One turning vector, and how many steps it has turned:
The counts run from 0 to 117.
[ -1   4  -6  11  -1  -2   3  18  10 -10  20  17 -34  15 -18   7  -6   3
  13  14   8  -7 -15  11   6 -14 -17  -8  -9  -4  -1 -13   6  -9  15  -5
 -12   3 -24   7  34  -8  -3  12   0  -5 -17  12   3  -6  -8  10   8  15
  13   5  10  -3   0 -17   1   8  12 -14  -6  -5   6 -20   6   3 -11 -16
 -13  18 -12 -12  14  -7   0  -9]
52
[  9  -2 -13  -3 -17  -3   4   0  -3   2  -2   6  13   0   7 -20  16 -12
 -25 -16   2   6 -13  21  -9  -9  15 -19  -4   2   9  -3 -14 -10 -26  -1
   4  19 -17  -1  -4   5 -18  -4   5 -20   2 -17  -5  12  13  17 -15   9
  18  -1   3  -2  -9 -14   2  21 -14  14  -8  10  15 -18   0   8  -4  -2
  -4  14  10  -8   8  15 -18   4]
113
[ 14  20   4  10   0   8   7 -21  24   0   5  -4   4   4  -8   8  12  -9
  -5 -10   8  -2   0 -17   1  -2  16 -36  -6   7  -9  -6   6 -17 -15   6
   1 -15   6  -2   3   1  14 -23  -3  -4   8   6   2  -7   4  -5   1  12
   4  20  -3 -19 -14  -6 -10  -9 -12   3  16  11  12 -29 -22   5  18  16
 -12  16  -6  20  -4  -5  -9  -5]
3
[  0  11   6   3  16   2 -17  -4   3   8   4 -16  -1  -8  -9   0   0 -21
 -10  -4 -16  -3   6 -10 -17   6 -17  17   0  10 -10 -22  18  -4 -16  -4
   8   8  28 -20   6 -10  -8   9  -5  15  -4  26  -1 -23 -15  -6 -14   1
  15   2  11   0   0   4  19   0 -11  12 -13 -11  -8  14  -1   5   4  -5
  -7   6 -13  -9  13  13   7   4]
40
[  5  -8  -8  18 -16 -15  21  27 -16  -2   6  11  -2   7 -14   4   4  20
   5  -5   9   1   8   7  -2   1  -6  14 -13   2  22  10  -4  -5  13   1
   0   0 -25   8  -9  -9   8  -1   9 -10   0 -19   9   5 -11  -1   3 -10
 -25  -6   1 -13  10 -21 -13  10 -12 -10  17   6   8   3  13  -2  11  13
  -4  -3   5   4  -7 -20   7 -12]
67
[ -2  13  -7  16   1  10 -22   4  10   4  10 -22  -7  -6 -13  15  -3 -13
  -9   1  16 -10   3 -14  -8   1   9   1 -16  15 -17 -18   8 -13 -24   8
  -8   1   8  -2   4   3  18   6  -7  18   0   6  14  14  -1  10   9   8
  18  -5   6 -23 -29  -6  -3   5 -13  17   6  14   0  -5 -20   0   9  20
   2  13  17   6  -3   1 -13   2]
1
[ -9 -15   0   1  -6  -8 -15  14 -11  19 -13  -5   8  -7   8  -9  -8 -13
 -12 -10  -4  -4   3   0   3  13 -14  27  10 -19  13  -2   4   2  -6  -6
  10  21   2 -10 -11  -3   0  16  15  13   5  -5   0 -28 -10   0  -9   4
 -15 -17  -6   6   9   7  -6 -16  -1   2 -31 -15 -26   8  22  -8 -19 -13
  -5 -10  -1 -12   3  20   8   3]
30
[-17   5   0  -6  19   3 -20   3 -15 -14 -10  11  -9  11   9 -18 -17  -2
   2  15 -12  14  -5  12   1   7 -16   7 -12  11  -4 -15  28   8   2  17
 -11 -15  -1  -1  22 -15   6  -6 -23  -8 -15  14 -13 -11 -14   5  10   6
  19  16  10   4  18   6   3   1   5  -5   5  -6  15   1  -5  -1  -4 -11
 -20  14  -5   2  -4   1  -5 -13]
47
[ -7  -7  12   6  12  12 -14 -20  16  -2   1 -16   3 -16  -6  10 -18  -4
   0  -4 -14  -9  -6  -6  -4   1  -4  -2  -3   4 -13   9 -17  -6  -3   6
 -34  14  26  14   3  18  -7   3   0  27   1  18 -10   2  13 -15   7  -9
  10   8  -6  -2 -22   0 -10   5  17  10   0 -11 -12 -12   7  -2 -18  11
  17   1   4  12 -18   8 -11   7]
95
[-10  10  12 -18  -8  23   2  -4   6 -10  -9  -7 -14   3   9 -16   0  -2
  17  -4 -11 -14  -4  13  -7 -16   7 -11  18  24   0  14 -13  -6   5  21
  -9  -8   3   6  11   1   6   6  -2  22  -3   5  12   1   8  27  18   2
  -2  14 -13   6  10  12 -15  -1   6   6  24   9 -28   4  14 -16  -8  -9
  18   1  -8  -4   3  10  -5   3]
88
[ 24  -8 -13   1 -21   5  21   6   2   4   6  -8   9  -2  -1  -6  12  -3
   3  -6  11   4  14  11 -29 -22  16 -10  16  -4  -6  20  -9 -11   6  -9
  -1   9 -18 -16 -21  10  -7  13   8   5   4 -21  15  19  11  11  -5  -3
 -20 -16  -8   0  12   1   2  30  -9 -13  14  -2  -8   7  -3   0  10  -3
  15  -8  -5 -15   4   3   7   4]
74
[ 13   7   2   2   3   2   9 -13  17   0   3 -10   5 -13  -5   4   7  -3
   2  -5   7  -7  22 -12 -14  -9   8   5  11   7 -13   8   2  -6  -1  14
  14  -5  23 -20 -12  -4  11 -12   1  34  10   3  20   4 -10 -10  -7  -8
 -18   3 -15  -7   1   8   3  -3 -18  -4  16   1 -25  16  -8   4  19  16
  10 -16  -4   0  11   6  20  -2]
79
[ -8   0  19 -16 -11   5   0   0   5   6 -18  18   6  -8 -11  -2  12  -2
  -4 -20  -6 -12 -18   8 -16   9   9  -3   1   6   9  -3 -28   7 -10   9
  -7   9  -6  30  13   4 -12 -16  -1 -14  11   5  -4   1  -4   6   6  -9
   9  30  15   7  -7  -9 -15  -7  23   2  -6   6  12 -24  11   7 -17  12
  -9 -10  10  17   4  -1 -18   6]
103
[  3  12 -10  -9  15 -13   3 -11  13   0  24   9 -15   4 -18   7  -5 -10
   2  11  -1   1  12   0   8  -4   7  -2  -9 -16 -20  -1  13  10  21  -5
  -9  23 -13  -1  18   7 -15   2   4  -4 -23  17  -7  -6  -6  -6  -8   3
   9  14   4  -2  18  -8   0  11   3 -21   3  -9  15 -22  -5   9   0  15
  -7  10  -9  -2   5 -21  -3   1]
54
[ 13   3   5  -9 -10  -3  11  -9  24  14  19  -4  -3   4   0   0  -1 -14
   0  -2  11  -8  16  -9   6   3  13 -11  -7 -23  -2   6 -13  16  26  -5
   7   3 -17   3   7  12  -5 -11  18  -6  -1  -6 -11 -17   4  11   3  19
 -18  -1 -17  12  -8  -2 -10 -20   7 -21   4   8   0 -22  -4  -6  -8   9
  14   9  19  27   5   4 -16   5]
14
[  2  -8   6  -9  -5   5   7  -5   5  19  -4   7   0  -6  32 -10  -5   0
   2  -6   0  -2  -4   4  15  -1  -1   5   6 -12  10  23 -18  -3  -5  -3
  19   0 -11  -5  -6 -12 -28 -14  16 -18  14 -15  -7  12  -3   0  20 -15
  -9   3 -16   1  -7  -8   1 -18  -5   8 -34  12  -6  -5   0   1  -4 -19
 -15 -10  16   0   9  14   3  25]
23
[ -2   3  13  -2   1   1   6 -24  35  12   1  -9 -10  -6  -1  10  -5  -3
  -4   7 -13  -4  -3   6   6   2   4 -17   6 -10  -6   7 -17   8   9  11
 -18  -1   5  20  -5   4  -3 -16  15  18  -7  36 -10  -1  -6  -8  18 -16
   3  20 -11 -13   9  12   2  -5  32   3  12   3 -12 -30  -4   2  -8  25
   9  10  -6  13   5   6  -5   8]
93
[ 13 -11 -11  18 -13   6   7   4  10  -3   7 -19  -7  -4   9  -5   4   2
  -5   8  13  19  10   2  -9  -9   5   6  -3   7  -4   8  -9  -7   2  -2
   1  -4   7 -15 -22 -10   8   2  -3  29  -3 -12   7  14  -6   6  -2  -1
   3 -24  -6 -11   5  -1  23  19 -15   1  19   7  -3  26 -22   7  12  14
  12  -6  14  -7   5   6  16   2]
76
[-16   5  10   7  26  -1 -18  16 -20  -9  -9   5  10   3   0  -3 -15   3
   1  11   0   6  -3  13 -11  13 -15   5 -14  -1  -1 -29  24   9  -1   9
 -16 -20  -1  -1  10  -2  10   0 -30  -7 -16   1  -9  -4 -14 -17  -2  11
  14   7   4   1   9   7  13   0  11 -15   3 -24   2   9  -9   1  -6 -12
 -22   7  -7   2  -8   1   3 -26]
46
[  2   2  -1  21  12  12 -12   8   4  -2 -12  -9  11  -4   2  13 -24  -7
   6   2  23  10  -4 -11  -5   2  14 -17 -28 -10  -2  -8  -5   5   0   3
   0 -25   3  10 -11  18  21 -15 -13  -2   9 -17 -10   3  12  -5   2  21
  -1   4 -10 -10 -18  -9 -14  -9  -2 -11  11 -12   2 -10 -23   7  -5   4
   0   9  18  23 -21   3 -14 -10]
6
[ -8  -4   5  17 -10 -20  -3  18  -1   6 -10   6   5   9  -9 -18  10   7
 -21 -11   1  -6 -11   8   2   9  -3  -8  -9  12  21 -18  -6  16 -10  -1
   4   9  -5  22 -12  -2  24  -9  20 -10 -18  -3   7 -15  -2   1  -6  -5
  -3   4   6  -7   6 -13 -11  -8  16  17  -7   0  14 -27   7   0 -12  19
  -4  13  17  14  -3  -6 -20   2]
107
[ -6  10  -6  10  19  -4  -1   3  -8 -11  20  16  -3   1  -9  -5   4  -1
   8 -16   3  -2  -3   2  11 -26  -5  -3 -17   1  -9  11   9  -8  -3  -2
  -3  24 -20 -13  10  14 -22  14  -3 -16  -4 -17   4   1  23 -12   4 -16
  -2  10  -2  -1  -3 -19 -11  17  -8 -11  -6 -12   8   1   0  12   4 -11
   3   6  -9 -17  -8 -27   6   2]
59
[ 11  -2   2  -7 -26   6   0  -1  -6  16 -18   0  10   3   7 -13  18 -13
 -12   1 -21  -8   2  22 -15   1  -6  -2  34  -5   7   9   3  -5 -12  -1
  -2  13  -5  -3  -8   0 -11  14   5  -8  -1   2 -16  -9   0   8 -10  10
   2  -8  -2  10  14  14  13  17   3   6 -18  -3  -9   3  25  -6  -6 -31
  -4   2 -15 -17  12  30 -13   2]
34
[ 15  -6  18  -3  -8 -12  23  13 -11   9 -11   4  11  12  13 -11  20  10
 -12 -15 -13   6   7  -4  -6  16  -3   7  13   5  35  -4 -11   6  -3   8
  17  -6   2  -1 -15 -13  -4 -20  24  -9   8  -5 -13 -27 -15  -3  -7  -7
 -33   3  -8   9  14   8   3 -19   2   4 -13   2  -4   7  24  -7  -5 -14
   0  -9   2   7   4   6   6   3]
28
[ -3   0  -8  -2  -3  -3   2   3   0  -3  -2  20 -15  -1  -3   7 -12   9
   9   7  15  11   3   1  20  -1 -13   9 -20  -4 -12   8   7 -16   3  -4
   4  -4 -24   1  12 -13 -17  -5 -14 -15   7 -19   7  25  -1  -5  21 -21
   7   1  13  -8 -10 -21   0  11 -25   2   1  11  29   1 -17  19  10   5
 -23 -10  10  -7  10 -31   7  -5]
62
[ -9 -15  -1   7 -10 -15  -3  20  -4  20 -21  -9  13  -5   8   0   1  -2
  -7  -4  -3 -11   3  11  -4  22 -22  22  11 -13  12 -11   7  -3  -1  -7
   5  -9   0   0 -11  -4  15  13  13  -5  -9   2  -1  -9 -18  -7  -2   5
  -4 -28  -1   3   1  16   4 -17   1   8 -29  -7 -12   2  23  -5  -8 -15
 -17   1  -5   3   2  21   2   9]
31
[  7  -1  21 -22   3  -2   9  -3  14  27  -9  -4  22  -7  23   6   5   0
  -2 -20  -5  -9  11  -7   2   5   6  10  10 -14   6  12 -21  19   0  -2
  16  -3   2  -6  -4  -5 -23  -6  10 -19  17 -18  -4   4 -10  -8  14  -7
 -11  10 -11   9   0  -7  14 -19  -2  -9 -23  -3  -5   1  -1  16  -2   1
  -8 -14  18   5  16  15   9  13]
24
[ -2  -2 -18   6 -14 -12  -7  -5   7   4  -5  -5  23  -4  -3  -7  12   2
 -16 -17  -9  -8  -4   9   0  12  -4 -19  -3  -4  -1 -12   5   0 -13 -14
   0  -2   3  10 -18   3  16   2   7 -23 -10  -3   8   9  16  -4  -8  12
  21 -20  17  13 -26   9  12  10   1  19  -5  15  17 -17   7  12  -2  15
 -18  19  12   5 -13   7 -18  -7]
111
[ -2 -10 -13  11  -9  -9  13  21 -22 -13   9  12  -6   0 -17  10  -5  11
   3   7   7   6   0  -8  -4   7  -6  19 -10   2  15  12  -6 -14   8 -14
  -3   8 -18   7  -1  -5  -4   7   2  -2  16 -20   6   4  -4  -6   5   1
  -7 -15  15  -6  -8 -24 -10  17 -31  -6  11  11  17  17   7   6  12   5
   5  -8  19   5  -7 -20  11 -11]
66
[ 16  -2   6  13  -7  12  16   0  14  -7 -23  -5  -1  -4   7  -1   6  12
   7   3  10   9  -8  -1   1  -4   9 -12  19  -1  11   9 -10 -20   5   8
   0 -42  -3  -4 -10   4  21 -26 -13  23  16  -2   3   4  -7 -11  -3   0
 -14  -1 -21 -13   6  20   0  -5 -14  -9  25   1 -16   1  -3  -7   4 -11
  -5  -7 -13   1  -3   9  15 -13]
82
[-17  -5 -15  -7  -5 -19 -25 -10  -7   5  -2  -1  18 -11 -10 -22   2 -17
 -27 -19  -2 -12  -3   9   6   1   2   5  -1 -11  -6  -1   3   5 -12  -3
   8  32  -8   6 -12   6   2  18  20 -10  -7   4  15 -11  17   4  -6  -3
   2  -8   6   8  -6   2 -14   0  -6   9 -10  -5  -3 -25   6  -6 -16  16
  -2  10  11   7   3   6 -25   1]
109
[ -4   8 -10  23  23 -10  -3  11  -3 -15  24   7   4  -4 -17  28 -19   6
  14   9  -8  -4  -3   0  -9  -4 -22   3 -17  -7   1  -1  13  -8  11   0
 -26   6  -2   8   8   5 -18  16  -4 -15 -15   3  -5  14   5 -15   9  -1
  15   6  10 -12   3 -18   3  22   0  -7  -7  -7  18  -7  10   7   9  -3
  -7  28  -7   4 -23 -12  -7   2]
56
[-12  -3  20  12  19   7   3  -1   7  -8  -4  -9   9 -12  -1   8 -10  19
   5  -6 -19  -3 -13   1  -6   5 -10 -22 -10  11   3   1 -21  -4   2   3
 -35  -7  25  22  -7   3   5  -1  -7  14 -11   8 -20   6  18 -12   7  -9
   9   9   0  -2 -14  -1  10   4  26  16  -2  -8  -6 -12   6   6 -10   8
  15  12   3  12 -21   6  -9   9]
96
[  3   2   2   0   0   5   0 -13   5  -8  -2 -16  -5 -22  -7   8  -6  -4
   6  -4  -1  -4   6 -19 -10  -4   7   8  12  12  -6  12  -1 -25   3   8
   6  -7  22  -9 -12  -4  10   0 -11  46  25   4  17   3   0  -6  -2   6
 -15 -14  -7  -7 -12   9  -1  -8 -32   5  11   3 -22  13  -4   8   9  12
   6 -29 -11  -2   1   8  15  -4]
80
[ -9  -9 -23   1  -8 -19  -7   7 -15  12   3  -6  11 -13 -13   8  -6   3
   1  -5  16 -14  18   5  -1  -2  -2  27   7 -10  -8  24   9 -16  10 -16
   1  16 -15  -6 -22   0  12  26  15   0  -2 -14  29   6  14  -1   6  -5
 -18 -27  -2 -13   5  -1 -20  10 -22  -7   3  -1 -11   6   4  -5  11   8
  -6  -6  -3  -8  -1  -3   6   2]
70
[ -9  -2   4 -11   6  16 -10   2   0  -3 -21 -23  -1   1   6  -9 -15  11
  13   5   5   2  10   4  -8   8   3  -1   0  12  -1   2  -3  11  18  21
 -18 -29  17  10  -6   0  33   0 -15  26 -13   4  -1  15   1   4  21  -2
   4  -5  -9   0   7  20   0  -1  12  -8  29  -1 -21  13  -7  -5  -9   4
   4   1   0  19 -14  19   3 -12]
86
[-12   0 -11  -1  -7 -25  -4  -5  -2  14  -2   1  13   6  -3 -21  17  -4
 -26 -19  -1  -6  -2   6   7   8   2  -1  -9   3   8  -4   4  12  -9   5
  15   9  -4  13 -10  -3  15  -9  24 -12 -13   6   3 -18   4   3  -2 -11
  -4   5   7   8  10  -3  -9 -10   2  11  -1   2  14 -33   1   0 -20  26
  -1  14  14  14   6  -9 -16   4]
108
[ -2  -9   1   0 -11 -11  -3   0  -6  17  -9  -4   6   7  12 -21   6  -8
 -12  -8  -8   6  14 -11  12  15  -7  19  14  -2  20  -8   3  10   5  -1
  18  12   5  -9 -10  -8  -1  -5  21   6  10  -8 -21 -42 -17  -1 -16  -3
 -22  -4  -1  18  18   9  -1 -16  -8  -2 -15  -7  -4   9  15  -6 -19 -13
   0 -13  -4   4   6   5   7  -1]
29
[-22 -16  14 -17   0  -2 -19  -8   5  11 -22   7  -4 -12  -3  -3 -13  12
  -4 -16   4  -6 -17  -2  15  13  -8  -4 -21   8 -10  -2  -9  11  -3  -5
  -5  -7   9  22  10  -2   7  -6 -10   5  10   7  -9   5   1  -2  20  -9
  22  -1  29  19 -22   2   8 -13  19  11  -5   0  -1 -12 -13  17 -23  15
  -8  -8  22   8  -1  -6  -7  -8]
101
[-13  -2 -19   0  -8 -15 -13  -3  -5   6  -1  -8  26 -12 -13  -3   0  -7
 -18 -16  -2 -22   3  14 -11   3   2  -2   1 -10  -3  -6  -1   0 -15 -12
   1  20   3   8 -14  12   9  19   5 -24   0   0  11  -2  12  -3  -8   9
  14 -21  17   3 -25   2  -7   7  -2  10 -17   3   1 -22  13   2  -1  12
 -12  21  10   2 -11  13 -23   3]
110
[ -7  14  14 -18  -8  15   6 -10  18   3   6 -16  -6  -2  -2  -2  10   6
  25 -10  -6 -15   4   9  -2 -19  10 -17  16  12 -10   2 -15   2  13   9
 -11 -12  10   3  11  18  14   4   7  27  -5  15   5  -2  10  19   3   3
  -9   7  -4  14  -2  12  -1  -2  21  -9  19   2 -33  -4   8 -13 -13  -1
  19  -7  -8  -4   2   5   1  -1]
89
[ -6   1  -6  10  13   8  -5   2   3  -2  -5 -10  11  12  11  -8 -22  -1
   0   7  16  22   6 -11  12   5   8 -15 -20   1   0  -5   7  10   3  10
   2 -26  -6   0   0   2  20 -24 -15  -1   3 -12  -9   2  12   6   7   9
   1   7 -16  -3  -6   1 -14 -11  -7  -3  18   7  18 -10 -30   0   2   5
 -13  15  25  30 -13  -3 -15 -10]
7
[ 10  -4 -18   5 -16  -9   2 -13   3   4   1   4  10   4   2 -25  15  -6
 -28 -11  -1  11  -9  14   7  11   6 -26   0   8   6  -3  -1   1 -20 -11
   5   5  -3   8  -8  -8  -4  -8  -3 -19  -7  -8  -5   6  14  10  -6  10
  13 -10  16   2 -16  -2  13  10 -12  21  -6  23  30 -17   0   9  -3   7
 -13  21  16   5  -3   2 -16   2]
112
[  0   7   2  11  19   6 -15  10   7  -5  -3  -4  -6  -5 -10   9   2 -15
  -5   7 -20  -4 -15   0 -17  10 -24   4   4  12  -2 -21  10 -16 -19   2
  -7  -8  13  -5   6  -9   2   7 -11  15  -1  20   8  -8 -18 -15  -8  22
  23   2  11 -12 -17   2   9  -3 -11  14 -23 -16  -7   8  14   1   6 -20
 -26   7 -16 -13   5  17   7   1]
41
[  9  13   2   3   3  -2  17  -1  13   4   7  -8  -6  -6   9   5  10  10
  -3  -4   4  -2  12  -5  -9 -15  15   7   9  15   3   8 -13  -8 -11  19
   2 -13   4 -16 -27 -10   6 -18   4  24   2  -8  25  19 -15   5   5 -16
 -21  10 -20 -17  19  -3   0   5  -8   1  13  10 -22  11 -10  -2  28  17
  -2  -8  -1  -3  12   0  20   4]
78
[ -9  -3  24  12  13   2  -3 -16   7  -4  -3  -4  -5   2   9 -11   5  16
  -5 -18 -11   8 -14   0  19   0  -7 -29  -5  18   8   7 -16   1  -8  10
 -16 -14  19  18  -9   4   3 -14   1   7  -7   7 -29  -1  20  -8  13 -17
   9  20  -1   4 -13   5  15  -2  23  18  12  -2   5 -10  -2   2 -19   1
  10   6   1   1 -17 -11  -8   2]
97
[ -4  -5  -5  -4 -19 -18  -2   0  -7  18 -30  -6  12   2  18 -13  10   3
  -7   7 -14   7  13  12   9  31 -18   4  20  -9   6  -2  15   3  -1  -1
   8 -11   0   1 -15 -15  17  -3  10 -11  -6   9 -15 -11 -20   4  10   7
  -3 -27   2   3  13  26  13  -8   3  11 -21  10  -1   2  18   0  -5  -5
 -24   3  -4  -1   3  18   1   2]
32
[  1  -6  -9   4   4 -10 -17  16  -1  -6  10  -3   4  -2  12 -13  -6 -10
 -13  -1  12  10  -2  -6 -11   3   1   7 -23  11   9 -18   0   9 -28   2
  22  10   2 -14   0 -19   0  -6  -3  -2   0 -11   6   7  -9   1 -10  18
  13 -13  13 -10 -15 -19  12  -4 -21  20 -14  16  13   4  -9  12   6  18
  -4  18  35  12   5  18  -8  -3]
116
